128 stands for zero in the data rows.
Here are some points, each followed by its number:
[158 156 162 161 162 156 157 164 158 159 152 162 160 166 171 173 172 168
 170 160 171 169 167 168 170 164 166 165 166 170 162 171] 0
[182 165 183 185 158 184 181 184 184 139 160 183 166 183 161 164 178 186
 135 165 178 182 182 140 155 164 162 173 184 180 178 167] 1
[156 138 139 139 150 146 159 166 134 139 135 138 136 142 128 162 138 146
 137 150 155 140 166 159 142 141 152 148 133 145 146 159] 2
[132 129 131 129 131 128 132 134 132 132 128 133 127 130 130 131 130 130
 132 133 135 129 132 132 130 130 131 128 133 130 130 128] 3
[135 146 146 139 139 142 136 150 141 139 141 133 138 148 145 155 142 143
 140 162 157 138 159 135 142 140 140 158 138 133 155 153] 4
[128 127 129 129 131 130 130 132 133 129 128 131 128 129 133 128 133 132
 130 131 129 128 127 128 129 128 127 128 134 131 128 129] 5
[158 157 152 175 139 154 145 142 166 144 164 157 157 147 165 161 161 152
 168 139 141 156 159 150 151 169 149 158 146 157 141 152] 6
[185 184 181 185 180 185 182 183 181 182 182 181 183 184 184 183 180 182
 182 182 184 182 183 184 183 183 181 181 182 184 183 181] 7
[182 183 182 184 184 183 181 182 185 183 182 184 183 184 182 181 181 185
 181 183 182 183 184 184 183 184 184 182 182 183 183 186] 8
[184 184 183 184 183 184 183 183 182 184 183 184 184 183 184 182 183 184
 182 184 182 180 181 184 182 182 185 183 183 184 184 182] 9
[140 147 138 138 139 136 136 136 136 149 147 136 153 143 163 139 157 140
 135 152 136 142 139 161 145 153 137 161 158 145 146 139] 10
[130 131 133 132 131 131 132 132 134 130 133 133 130 132 133 132 135 137
 133 134 135 137 138 135 135 136 135 132 136 135 136 135] 11
[137 152 147 133 151 148 149 139 142 144 139 135 150 155 155 149 152 152
 146 150 151 134 160 148 152 158 139 150 136 142 141 144] 12
[179 182 165 156 175 173 175 161 161 155 181 182 181 180 156 144 142 128
 129 138 176 169 157 181 175 151 141 131 171 128 148 142] 13
[162 174 164 166 147 166 168 163 162 165 163 167 170 178 173 159 161 161
 164 172 158 167 166 162 139 170 165 158 158 154 176 165] 14
[152 152 163 164 161 158 157 157 164 156 160 158 152 159 165 173 169 178
 169 170 173 164 172 164 170 171 158 161 173 175 166 166] 15
[148 149 143 158 156 148 140 151 137 149 148 152 147 160 144 166 163 166
 151 155 158 170 174 161 149 165 155 159 160 171 150 148] 16
[137 139 164 166 138 158 145 141 144 150 157 159 157 157 146 146 139 158
 159 152 139 157 148 141 148 142 134 160 149 139 138 171] 17
[134 131 139 142 149 128 138 133 139 156 136 180 154 130 139 132 139 151
 169 135 129 129 155 165 129 141 129 131 127 152 174 132] 18
[184 155 178 178 181 182 183 173 184 168 180 180 182 174 181 134 174 173
 173 147 129 170 150 180 171 144 180 180 134 172 154 181] 19
[178 170 176 178 180 170 178 173 185 182 175 182 180 179 180 178 182 181
 176 182 168 178 180 181 178 175 165 180 172 179 183 175] 20
[130 134 132 134 131 134 133 134 133 135 130 132 131 133 138 137 140 136
 137 136 136 137 138 135 136 131 133 142 138 142 133 138] 21
[134 133 139 150 130 153 151 135 141 143 136 139 135 149 139 152 140 152
 155 148 140 148 133 138 154 137 146 133 141 138 140 135] 22
[179 180 183 179 181 181 176 181 180 180 183 182 182 180 163 178 175 182
 179 172 177 175 177 174 179 180 178 174 182 181 168 179] 23
[132 132 131 127 132 132 130 131 130 131 131 131 131 132 133 137 132 133
 131 132 133 135 133 139 134 137 131 135 131 134 134 134] 24
[153 148 157 169 148 171 161 151 157 163 173 162 140 159 163 171 168 169
 161 165 161 153 173 163 171 162 173 150 151 167 166 151] 25
[181 183 184 181 182 182 184 184 183 182 181 183 183 181 181 182 182 180
 183 182 181 182 179 183 182 179 182 184 181 179 185 183] 26
[153 148 154 165 143 175 156 150 145 158 163 144 149 141 157 157 158 153
 156 163 147 156 168 145 159 165 173 162 139 147 160 171] 27
[145 149 146 148 148 149 149 150 147 147 149 151 149 147 159 158 160 159
 161 158 160 158 159 160 158 159 158 157 160 158 156 158] 28
[185 184 182 181 184 182 183 183 184 184 182 183 183 183 187 183 183 181
 182 185 182 184 181 181 184 185 182 183 181 185 182 181] 29
[135 137 143 141 154 137 137 165 158 136 155 140 141 136 160 148 144 142
 143 167 143 147 150 140 139 148 150 168 136 136 153 145] 30
[182 182 178 180 184 179 182 186 179 180 184 183 181 181 181 182 178 178
 179 176 181 175 181 180 181 179 183 181 180 177 175 182] 31
[144 168 143 132 137 141 160 134 145 141 147 147 146 141 138 135 143 147
 158 149 134 149 170 143 153 153 145 146 162 142 146 136] 32
[183 182 184 183 182 181 185 181 181 181 184 184 181 185 182 182 182 183
 182 183 182 183 184 181 185 184 184 183 183 185 182 184] 33
[126 128 131 126 128 128 128 131 128 134 129 131 128 129 128 128 130 131
 129 131 128 129 129 130 129 128 131 129 132 131 129 126] 34
[143 147 147 146 146 147 148 147 146 145 145 144 146 146 155 156 158 157
 158 156 158 157 156 156 159 157 156 155 158 160 156 157] 35
[170 177 173 168 175 177 165 170 165 174 178 165 174 177 165 175 170 179
 169 165 168 158 155 171 168 172 162 156 178 157 170 179] 36
[147 140 140 143 158 149 148 161 160 142 146 151 140 145 161 151 146 152
 135 156 159 136 152 162 159 137 147 154 142 163 158 161] 37
[158 171 174 169 177 145 172 164 162 177 172 169 178 162 162 177 176 172
 170 176 176 168 181 158 148 159 174 175 164 166 169 163] 38
[128 128 131 131 129 129 131 132 130 129 129 129 131 127 130 128 129 129
 127 130 130 130 130 126 130 130 127 131 128 130 127 130] 39
[184 183 183 187 185 183 183 183 183 182 183 182 181 184 181 184 184 183
 182 182 183 180 180 181 182 182 182 183 184 182 183 186] 40
[136 136 140 145 144 144 137 134 153 136 138 133 142 148 157 154 146 172
 144 163 139 150 149 141 147 140 147 151 140 157 137 136] 41
[183 180 185 183 184 183 180 179 177 184 182 182 184 180 181 179 183 185
 177 179 178 179 180 183 176 181 179 174 181 180 179 180] 42
[149 137 139 133 135 146 162 138 146 138 140 159 150 140 134 155 142 138
 131 140 147 154 141 134 166 134 154 136 151 149 141 159] 43
[169 145 148 142 150 136 147 146 172 140 147 138 139 145 166 148 153 155
 138 149 158 146 157 134 146 154 139 145 140 140 138 137] 44
[148 142 141 154 160 152 135 139 148 140 157 150 144 139 138 137 145 141
 160 160 142 162 137 148 141 154 149 146 150 155 154 153] 45
[163 134 135 153 136 149 164 140 132 142 143 140 141 146 157 152 162 147
 147 138 152 156 146 136 162 150 149 164 143 152 153 153] 46
[145 145 153 157 147 155 135 136 156 152 159 178 144 159 133 155 128 148
 130 163 154 131 129 141 175 140 160 132 133 128 169 133] 47
[145 146 146 144 148 145 148 148 148 145 150 148 146 147 159 158 158 158
 159 161 157 154 156 157 158 155 157 161 158 158 158 158] 48
[155 155 140 149 144 147 149 139 157 132 158 155 151 143 147 149 148 174
 151 172 144 150 144 147 142 151 176 155 144 144 156 154] 49
[144 149 159 156 159 154 159 156 157 159 150 149 163 164 170 171 168 177
 163 173 163 173 168 158 170 168 172 165 170 163 162 170] 50
[149 178 156 178 170 146 155 167 138 144 139 164 134 145 129 167 154 177
 136 168 128 141 141 152 150 142 149 135 144 131 171 150] 51
[150 166 151 136 179 180 176 178 137 163 181 175 161 136 131 176 145 171
 129 148 157 180 175 139 139 128 129 174 173 170 128 163] 52
[128 127 128 130 131 130 129 129 132 131 130 127 130 131 129 129 131 128
 130 127 130 131 133 131 129 129 128 134 129 135 128 130] 53
[184 181 176 185 182 183 182 178 182 183 182 180 183 165 185 159 177 181
 184 149 179 139 175 169 166 179 182 178 168 182 170 160] 54
[137 132 137 129 129 142 141 134 160 136 155 140 133 135 132 135 129 128
 131 126 132 134 131 132 134 135 132 158 130 134 127 134] 55
[132 135 128 130 132 132 127 129 131 130 130 129 136 128 133 133 131 128
 129 129 133 128 130 131 131 128 130 130 136 130 129 134] 56
[133 129 129 130 131 127 131 130 131 132 131 134 126 129 129 128 129 131
 128 129 128 131 132 129 129 124 128 128 134 129 131 128] 57
[143 141 153 139 136 153 138 138 143 148 140 148 142 142 149 153 153 142
 152 151 138 153 151 156 148 146 155 150 155 150 136 156] 58
[180 184 178 180 183 186 182 180 176 179 183 182 173 184 183 180 172 169
 178 176 183 173 178 180 177 180 176 178 176 174 179 174] 59
[130 131 130 135 138 141 132 130 128 137 130 133 140 132 142 128 133 134
 129 133 130 132 130 137 131 132 130 153 127 136 132 129] 60
[129 133 129 130 130 130 130 130 129 131 127 127 129 130 129 129 129 128
 130 131 129 128 127 129 133 130 130 127 126 130 129 128] 61
[138 138 140 138 142 138 138 141 138 138 139 137 141 138 148 149 146 148
 146 146 147 148 148 144 148 145 147 145 147 145 146 146] 62
[148 150 137 144 148 134 137 146 136 157 139 136 152 135 135 143 163 142
 166 140 154 155 151 144 130 154 149 155 142 156 151 157] 63
[130 132 130 134 130 131 133 130 133 129 135 133 132 130 130 138 133 134
 134 133 136 131 132 135 133 132 131 136 129 134 133 132] 64
[148 154 130 168 148 148 172 142 132 136 132 130 131 157 133 129 130 132
 131 149 134 140 131 134 130 137 130 129 131 131 139 129] 65
[156 168 164 182 182 184 166 181 150 156 140 181 182 158 181 130 140 139
 167 175 166 164 143 133 138 181 156 168 173 172 144 129] 66
[145 138 154 138 144 170 139 150 140 133 163 144 152 153 142 160 134 149
 144 169 143 157 154 155 154 150 150 134 151 154 154 139] 67
[130 130 129 143 127 131 132 130 130 131 134 130 130 130 128 150 132 129
 142 128 132 129 129 129 130 126 129 130 130 126 129 133] 68
[182 185 185 183 185 183 184 183 181 181 185 183 186 182 180 182 185 181
 180 185 184 183 184 181 185 186 183 185 181 185 185 182] 69
[128 134 128 130 129 130 130 130 130 129 133 129 131 129 132 127 135 130
 132 131 129 129 132 128 135 131 131 130 126 134 128 130] 70
[183 184 182 181 181 182 183 183 184 183 184 181 184 181 184 181 182 183
 184 180 180 182 185 181 178 181 184 183 184 182 178 183] 71
[129 130 129 128 129 130 128 131 134 132 132 128 130 128 133 130 129 133
 130 129 128 133 131 131 128 128 132 132 131 130 130 129] 72
[131 131 131 125 131 129 130 127 131 131 128 127 131 129 130 134 130 131
 129 132 133 134 137 133 129 132 132 133 132 132 132 129] 73
[168 166 180 175 169 162 168 174 172 156 173 174 169 165 159 163 174 164
 172 159 167 180 176 176 173 167 171 174 162 171 175 170] 74
[172 166 146 173 151 150 177 172 169 152 151 166 166 168 154 150 174 165
 170 154 163 171 162 157 166 168 142 171 156 174 164 163] 75
[180 181 177 185 176 180 181 185 183 185 181 179 185 176 184 181 177 173
 180 178 185 181 180 178 182 178 184 179 184 180 176 177] 76
[173 176 165 153 156 163 162 163 175 162 165 161 177 161 162 161 169 158
 150 152 144 152 135 158 160 162 167 168 170 143 146 167] 77
[157 155 137 151 151 130 144 141 158 143 141 150 151 141 159 169 156 142
 158 163 144 163 148 141 150 140 151 154 148 139 141 156] 78
[183 188 183 182 182 183 183 181 183 185 183 180 184 183 185 183 183 184
 181 183 183 181 182 182 183 183 184 182 185 183 182 184] 79
[163 146 173 170 181 174 155 137 155 178 182 153 142 180 168 135 133 151
 166 156 162 166 142 136 166 178 153 177 152 155 145 142] 80
[183 183 178 180 182 178 185 176 179 182 181 179 177 183 180 182 181 177
 178 182 183 176 167 179 165 166 180 181 181 178 179 176] 81
[127 130 125 128 129 131 128 130 127 132 130 128 130 129 128 130 129 133
 130 128 130 131 131 133 128 128 127 131 129 127 128 126] 82
[132 132 133 131 136 134 130 135 136 135 132 141 131 136 137 139 139 137
 137 136 138 137 136 138 140 136 133 135 137 136 138 140] 83
[142 143 140 141 145 141 141 143 142 141 139 144 142 139 151 152 151 149
 149 150 151 151 149 152 152 151 151 149 150 150 147 150] 84
[155 159 151 151 160 159 161 160 159 154 157 166 159 151 169 175 171 169
 162 170 167 171 171 173 167 163 169 173 172 170 173 174] 85
[145 141 150 148 158 156 149 152 145 148 150 144 150 156 162 152 160 160
 171 171 170 173 167 159 162 161 169 163 168 167 167 154] 86
[143 143 133 161 148 144 146 137 148 145 140 141 151 149 148 142 153 154
 139 143 140 146 147 141 144 151 143 143 145 155 140 147] 87
[164 156 158 162 159 155 153 158 159 159 155 159 162 156 170 175 172 173
 171 167 167 170 175 165 168 170 172 173 170 166 166 170] 88
[144 135 138 135 156 153 131 149 154 149 142 164 143 144 154 155 171 162
 170 158 161 172 150 142 136 136 140 144 153 139 151 143] 89
[183 176 182 165 181 181 183 167 180 181 185 181 180 180 156 174 139 177
 175 179 166 160 143 181 182 175 161 182 179 178 183 158] 90
[132 129 131 129 129 128 131 130 133 129 128 129 127 130 128 137 132 131
 131 131 130 130 137 129 129 132 130 131 127 129 136 130] 91
[146 137 149 128 137 139 134 129 134 142 140 134 138 141 133 161 129 133
 145 131 142 144 139 133 129 128 128 130 129 134 135 136] 92
[150 137 152 137 146 150 145 142 141 149 142 132 146 153 160 153 154 150
 151 141 141 149 150 137 149 145 137 139 155 143 154 156] 93
[145 135 163 140 148 133 149 142 147 142 149 143 142 147 168 149 146 158
 149 157 153 170 146 160 163 166 163 140 142 153 147 139] 94
[177 157 174 151 175 152 169 160 165 153 151 164 161 169 165 163 169 154
 163 169 153 168 161 151 154 163 157 162 169 164 152 177] 95
[133 133 135 135 133 132 136 136 134 136 136 137 134 135 139 140 141 144
 135 138 141 142 143 138 140 138 139 139 142 139 139 141] 96
[156 149 141 153 157 155 144 144 142 150 148 162 132 146 153 152 149 160
 162 154 137 156 162 170 152 161 156 153 158 142 154 161] 97
[152 164 141 143 144 138 149 134 145 138 147 140 141 147 150 158 159 155
 159 161 150 165 150 157 151 140 152 157 149 164 152 150] 98
[136 154 137 129 133 142 138 150 140 152 139 135 136 133 154 144 153 145
 149 155 156 140 151 150 159 143 166 145 138 142 138 159] 99
[138 138 135 134 137 137 137 140 135 137 137 136 136 137 142 138 146 137
 138 144 141 137 143 141 140 141 143 142 142 141 144 147] 100
[137 135 138 139 136 138 136 137 139 137 135 140 134 137 146 144 146 146
 143 147 146 142 143 146 145 141 145 146 141 148 143 141] 101
[183 181 183 184 180 183 181 182 184 181 179 181 184 181 184 182 180 184
 183 179 182 182 183 183 181 185 179 181 178 184 176 184] 102
[183 182 178 181 179 179 176 178 179 178 182 180 178 178 177 180 177 182
 175 168 183 167 180 181 174 175 177 180 178 180 178 179] 103
[180 172 177 181 159 174 171 170 178 169 174 163 161 173 164 174 167 172
 179 169 172 175 158 177 175 170 175 174 179 169 170 174] 104
[132 138 133 136 139 146 146 134 138 143 136 141 135 150 148 143 144 145
 139 156 163 157 144 138 135 147 160 137 146 150 142 159] 105
[138 158 136 134 143 144 149 150 136 137 134 144 133 137 140 140 153 143
 150 159 145 137 154 158 149 154 171 151 146 144 152 148] 106
[161 157 163 161 158 160 158 161 161 158 152 156 152 151 172 167 165 166
 169 164 163 168 172 171 164 173 170 169 167 171 172 166] 107
[130 129 127 129 130 132 132 127 130 130 130 131 129 130 130 130 135 129
 130 129 131 130 132 129 132 136 129 131 133 133 131 130] 108
[156 163 146 139 154 137 152 142 133 152 164 144 152 135 151 156 163 147
 146 149 165 145 141 150 153 135 162 152 139 133 138 154] 109
[135 160 170 132 140 176 160 135 135 168 168 148 175 140 149 131 178 180
 127 142 150 161 165 158 137 134 128 142 136 136 136 136] 110
[154 150 146 146 167 149 158 155 154 151 134 146 157 157 162 165 158 159
 162 170 171 170 171 165 153 170 168 167 152 170 172 157] 111
[139 130 134 136 135 142 133 144 131 130 133 140 142 134 132 130 142 128
 126 130 128 131 127 129 128 128 136 132 130 130 140 129] 112
Which three points above are nearest to each new point by angle? Their numbers follow each, smallest number first.
[130 171 163 131 131 156 143 145 143 155 146 137 131 141 126 133 138 131
 128 160 129 131 131 169 136 148 134 141 151 155 149 127] 14 36 90
[144 143 159 132 133 143 141 140 155 130 133 144 132 136 127 128 131 130
 130 129 128 129 136 129 150 135 142 131 131 129 132 132] 13 19 77
[129 132 134 137 139 132 143 140 132 138 137 140 145 137 131 146 154 146
 148 150 138 154 138 140 150 131 139 150 144 165 147 144] 21 35 98
[130 149 136 135 152 137 156 154 136 128 150 128 136 154 131 130 127 148
 140 131 128 129 132 130 127 140 130 129 135 131 128 129] 36 65 90
[128 127 126 129 130 130 130 129 131 133 131 130 129 129 132 135 130 131
 129 130 130 129 131 129 129 132 129 133 130 132 127 132] 21 85 96
[131 129 132 130 129 127 128 129 129 129 130 129 128 130 131 130 132 128
 132 130 128 129 129 131 130 131 131 131 131 136 129 129] 58 98 101
[173 152 158 179 135 182 178 181 173 152 155 170 134 171 161 154 130 177
 129 177 171 158 163 150 165 145 130 176 177 177 144 183] 1 7 104
[134 128 130 132 130 132 127 130 133 131 130 131 132 132 135 133 133 133
 132 133 134 132 132 136 130 132 136 134 130 133 135 135] 88 101 107
[127 127 129 133 129 131 131 130 132 129 129 130 131 127 128 130 133 129
 128 127 127 129 131 129 129 129 129 130 131 126 126 130] 6 17 87
[138 155 140 139 145 144 153 141 134 146 138 130 144 135 141 147 137 147
 143 148 140 133 144 150 148 159 144 147 148 137 138 136] 12 69 79
[133 134 131 130 131 129 134 128 134 133 130 128 132 129 129 131 127 129
 128 128 134 129 135 129 128 131 124 131 129 131 126 131] 12 44 52
[184 174 176 158 138 184 166 175 179 179 137 183 168 135 141 162 155 132
 171 133 180 146 135 131 134 170 145 143 165 135 171 145] 54 59 77
[136 138 158 151 135 169 141 147 141 144 146 164 132 154 140 138 151 156
 169 152 149 151 154 162 159 152 171 164 139 144 143 145] 25 58 97
[130 131 133 129 130 128 132 132 142 132 131 134 155 140 127 132 129 134
 129 127 127 130 129 138 130 130 132 130 135 129 137 128] 13 77 90
[132 146 141 161 181 133 132 148 157 130 158 134 130 135 144 133 133 132
 131 169 132 143 146 147 133 143 133 130 149 147 169 149] 30 37 45
[129 149 136 141 150 132 142 155 154 132 174 134 160 132 131 133 130 130
 140 138 131 138 132 132 134 132 143 131 131 129 129 144] 19 23 77
[129 129 129 134 128 131 128 133 128 129 129 130 129 127 129 129 128 129
 129 128 129 129 129 129 131 129 128 134 130 127 130 129] 17 27 74
[156 145 163 154 153 146 162 170 155 153 148 145 160 145 174 170 162 166
 169 163 170 166 171 166 154 165 166 163 169 174 171 162] 35 62 107
[154 158 139 142 161 167 128 156 164 130 147 146 154 135 129 134 128 148
 130 134 130 137 141 137 138 159 144 142 176 137 131 141] 23 36 77
[147 140 149 133 143 155 155 143 148 143 145 131 137 144 139 147 141 149
 148 131 145 144 140 150 146 144 136 157 143 155 151 146] 90 103 104
[139 162 142 180 159 140 142 183 172 175 174 156 173 181 131 141 154 185
 161 168 128 134 142 174 166 170 166 162 138 173 137 159] 8 23 87
[131 171 156 153 172 176 157 138 143 149 131 174 133 152 169 140 129 163
 142 133 127 140 139 140 131 139 144 140 165 129 155 128] 54 59 66
[164 142 137 152 132 135 144 139 156 153 154 138 157 144 135 142 153 150
 151 145 139 155 142 156 161 146 152 147 148 163 157 141] 20 75 104
[135 147 129 136 147 132 131 127 132 135 138 144 143 139 133 131 132 132
 136 135 138 135 134 129 130 130 131 132 126 141 134 129] 38 54 81
[179 180 132 132 181 148 182 179 181 174 181 181 138 179 179 134 150 163
 183 128 172 172 142 128 177 141 178 179 136 171 169 134] 31 54 59
[130 131 130 136 139 149 130 131 129 136 131 131 136 131 138 137 128 133
 143 130 130 150 149 157 127 134 135 129 131 127 135 128] 24 67 97
[133 151 144 136 167 139 130 149 146 153 152 134 145 138 143 129 153 137
 131 145 140 131 135 132 152 149 149 167 136 145 152 160] 30 69 100
[140 146 136 135 151 153 144 137 135 160 141 142 143 131 146 136 154 143
 140 136 148 138 129 154 129 140 143 155 150 144 143 152] 36 81 103
[131 132 130 133 139 147 147 153 140 129 133 134 130 141 131 135 130 137
 128 129 127 129 138 131 131 132 129 130 135 132 130 129] 1 2 52
[131 130 131 129 128 131 130 128 127 129 130 128 130 126 130 129 129 130
 128 129 128 133 129 127 130 126 128 128 129 129 129 130] 43 52 110
[135 137 139 130 146 143 145 140 162 133 134 162 143 132 138 141 140 143
 148 143 141 135 151 147 131 141 150 138 136 144 159 163] 37 83 85
[129 134 128 129 130 133 131 134 134 131 131 133 131 131 134 129 134 127
 133 132 128 131 132 131 133 131 129 137 130 139 132 135] 21 75 100
[150 163 159 159 153 151 151 158 160 157 158 158 161 160 175 167 168 168
 168 173 170 173 172 175 172 172 168 171 171 167 169 171] 28 35 48
[151 159 139 156 138 138 146 146 133 142 145 153 142 146 163 167 159 160
 135 158 150 145 139 157 137 156 150 164 150 146 161 154] 48 85 88
[132 128 135 137 131 128 128 129 134 132 133 127 130 131 130 127 129 130
 132 129 131 133 127 132 131 128 127 131 129 130 135 127] 74 80 104
[130 128 133 132 131 128 129 129 128 138 128 144 141 129 129 131 128 133
 130 133 129 129 126 136 136 129 130 134 128 135 131 126] 18 47 90
[138 140 135 139 156 136 135 160 151 157 137 135 141 139 162 162 153 145
 157 136 166 143 132 160 136 153 143 136 153 146 149 154] 0 28 84
[177 157 166 172 157 178 165 175 165 178 164 177 162 157 172 172 151 155
 168 159 181 155 159 151 180 138 166 163 176 166 172 157] 31 59 76
[133 134 133 130 130 131 132 134 133 131 132 133 129 129 139 135 135 132
 135 134 135 136 134 136 137 136 135 130 133 134 132 136] 28 35 84
[133 150 137 141 167 173 149 152 138 168 155 176 139 149 151 164 163 134
 148 142 126 170 163 136 143 134 173 141 133 137 129 128] 25 31 59
[130 132 135 133 135 143 138 140 146 136 150 158 145 136 137 151 158 149
 143 156 137 149 164 145 132 137 135 143 143 159 164 133] 11 16 85
[141 139 142 135 137 140 145 149 143 150 139 136 142 140 165 156 136 151
 163 141 145 138 141 153 144 136 152 155 148 155 144 145] 0 48 107
[129 131 130 130 128 130 131 129 129 130 129 130 131 129 130 129 130 131
 131 129 132 130 130 128 128 126 130 130 129 129 132 130] 14 38 81
[151 145 151 170 160 145 145 136 148 153 156 146 147 145 146 157 171 143
 153 154 154 143 156 150 157 159 146 142 165 158 161 144] 15 40 69
[135 140 141 141 140 139 133 128 143 152 166 147 138 150 132 135 138 132
 130 130 160 161 131 127 133 152 141 142 137 133 134 133] 23 59 80
[159 160 159 165 163 168 159 146 162 166 166 162 159 156 170 172 167 170
 166 170 173 168 179 168 170 168 170 173 167 170 168 170] 28 88 107
[129 130 132 126 127 132 132 131 130 127 129 131 129 128 129 130 132 129
 129 129 131 130 135 130 130 133 129 131 136 129 129 131] 11 32 108
[156 150 160 149 143 149 142 151 150 146 161 163 156 151 164 167 160 154
 170 168 165 153 169 158 163 167 171 166 173 170 175 167] 28 35 48
[129 135 147 132 134 131 138 138 130 132 128 161 130 133 128 131 133 131
 131 128 129 129 129 134 129 133 131 132 132 131 129 135] 51 74 95
[157 181 169 159 142 139 182 182 157 149 138 155 137 177 160 154 163 157
 171 132 172 180 156 159 170 157 143 144 174 170 158 144] 0 75 104
[139 131 136 143 146 144 140 134 144 144 144 130 150 133 141 145 149 143
 158 163 134 149 143 147 134 143 132 150 152 148 143 148] 45 48 86
[137 152 135 140 138 135 136 142 172 157 138 139 138 135 143 146 142 149
 135 140 144 134 142 139 158 134 143 149 145 142 153 152] 20 37 79
[137 133 139 137 137 132 137 137 135 156 137 139 145 167 134 155 137 146
 158 147 147 136 139 134 134 138 152 143 134 146 136 136] 0 38 50
[129 131 130 133 130 129 131 130 129 132 127 128 131 130 128 126 130 126
 136 127 132 129 131 132 131 127 129 128 130 128 130 130] 54 63 75
[145 131 147 146 143 144 138 134 137 162 140 149 144 152 144 141 151 144
 155 137 154 141 145 151 149 134 157 136 159 140 138 150] 0 42 58
[126 130 132 132 132 130 129 131 127 130 130 128 130 127 129 132 131 129
 129 128 131 134 132 129 132 132 133 133 129 132 130 129] 16 62 86
[130 131 130 129 128 132 131 132 130 126 130 128 133 131 133 129 129 131
 126 130 130 133 127 127 127 128 133 127 128 128 130 128] 1 14 112
[154 144 140 148 164 144 141 163 141 154 166 165 141 166 145 149 161 169
 156 148 133 141 145 139 148 152 136 154 177 159 152 167] 23 36 40
[131 137 130 129 127 129 137 128 135 143 136 130 135 135 146 131 129 135
 129 128 134 133 129 134 133 131 132 131 142 150 131 133] 10 21 87
[130 137 127 126 131 129 128 129 127 129 129 131 129 131 130 131 129 129
 128 131 128 127 131 129 131 129 132 130 130 132 132 129] 32 98 106
[130 131 151 135 132 131 144 135 133 131 131 142 141 135 135 133 130 130
 134 137 131 138 129 128 132 155 128 129 134 142 134 152] 14 17 95
[150 156 146 149 144 137 138 139 141 134 140 154 146 148 163 144 136 149
 141 149 157 161 148 153 145 144 154 148 136 156 140 145] 0 84 102
[130 156 129 144 134 131 141 138 129 135 127 141 128 129 134 128 130 128
 132 134 128 131 132 134 128 128 131 127 130 128 131 129] 51 65 66
[132 128 132 128 133 130 130 147 130 130 146 130 131 131 129 129 127 129
 137 126 129 129 131 131 132 129 129 129 126 133 129 129] 19 30 54
[152 134 151 141 162 142 151 157 151 136 142 143 162 135 160 142 137 136
 131 150 164 145 140 138 160 136 147 145 149 167 146 160] 37 76 95
[128 131 129 131 131 129 131 127 129 130 130 130 129 129 131 129 130 132
 131 131 132 131 137 134 130 134 132 132 135 128 136 133] 11 96 97
[128 131 129 128 134 134 128 131 131 131 129 131 133 142 133 129 127 129
 130 129 129 135 132 128 128 127 135 130 132 127 133 130] 14 59 93
[134 163 137 163 129 146 132 150 129 162 141 163 179 181 149 164 158 149
 169 141 140 132 143 128 182 154 141 168 172 132 141 144] 23 36 77
[182 156 180 136 129 130 170 154 172 159 183 133 153 165 154 136 171 165
 130 147 137 147 162 129 153 172 140 132 143 142 180 131] 14 20 44
[171 137 168 145 132 152 179 178 141 134 163 156 182 164 134 165 129 147
 138 162 175 139 132 144 181 129 163 129 156 143 134 142] 13 43 90
[151 156 162 148 158 141 152 157 144 142 139 138 160 152 163 164 157 168
 162 166 162 163 159 155 164 157 167 167 159 160 162 167] 35 50 62
[126 132 132 131 131 130 130 130 127 130 130 133 130 129 131 131 128 130
 126 125 129 128 129 129 129 129 132 131 132 131 132 130] 54 59 103
[130 129 131 135 129 136 132 135 129 146 132 131 131 131 133 131 127 137
 127 131 127 130 129 128 131 130 130 137 127 129 128 133] 17 60 80
[143 145 131 145 142 163 134 141 132 132 129 136 146 163 144 139 129 154
 130 130 138 129 130 140 128 134 128 133 132 129 129 132] 14 36 59
[129 128 131 132 127 130 130 134 132 131 128 129 126 130 129 130 128 133
 129 133 133 131 128 130 127 129 130 128 129 128 128 130] 3 22 104
[148 142 136 154 146 153 138 145 153 134 165 154 152 135 144 165 141 139
 158 148 149 150 132 134 161 172 142 141 154 151 147 140] 6 23 45
[127 137 128 129 134 132 130 134 138 131 135 127 154 129 131 129 131 131
 129 130 134 134 134 137 127 133 134 131 126 132 131 129] 38 77 110
[136 129 133 127 131 132 133 128 149 132 128 127 132 136 126 125 128 129
 137 128 132 127 133 126 132 130 129 136 129 132 129 133] 44 53 55
[128 128 129 132 130 129 130 128 132 130 131 128 129 130 131 134 128 131
 132 132 127 130 133 130 127 128 130 128 129 131 129 130] 25 41 78
[129 130 129 134 136 130 130 128 130 133 135 129 132 129 130 131 127 130
 128 127 128 132 131 129 127 129 128 132 129 130 132 129] 38 52 80
[131 131 140 136 133 132 167 140 127 133 136 134 130 132 129 156 127 148
 131 144 134 129 136 134 138 131 131 129 131 128 129 137] 2 22 51
[151 162 165 153 154 158 161 155 148 153 143 156 144 155 171 161 169 160
 152 155 165 157 154 161 170 162 157 167 154 163 162 171] 0 35 107
[132 130 130 131 131 130 133 130 129 130 130 129 129 131 131 136 129 131
 128 130 131 132 130 130 134 127 132 135 129 127 133 131] 4 46 109
[130 133 128 129 128 132 130 134 136 129 130 130 128 131 132 126 130 131
 129 131 130 132 130 128 127 131 129 128 130 131 131 130] 1 14 44
[131 139 129 146 141 150 131 141 143 143 142 140 148 157 145 156 146 150
 155 150 139 139 148 137 134 160 151 149 148 152 141 164] 28 50 88
[140 134 138 144 139 146 145 137 136 138 136 146 140 144 152 166 143 149
 148 140 154 143 139 150 136 141 158 143 139 135 139 149] 0 84 88
[154 158 156 158 152 163 156 156 163 159 161 160 162 157 166 167 164 168
 170 172 169 172 170 169 170 170 164 171 172 169 168 171] 28 35 88
[128 130 129 132 129 135 130 131 132 132 129 126 130 128 133 130 129 131
 130 130 132 129 130 131 131 132 133 132 131 133 133 130] 27 35 107
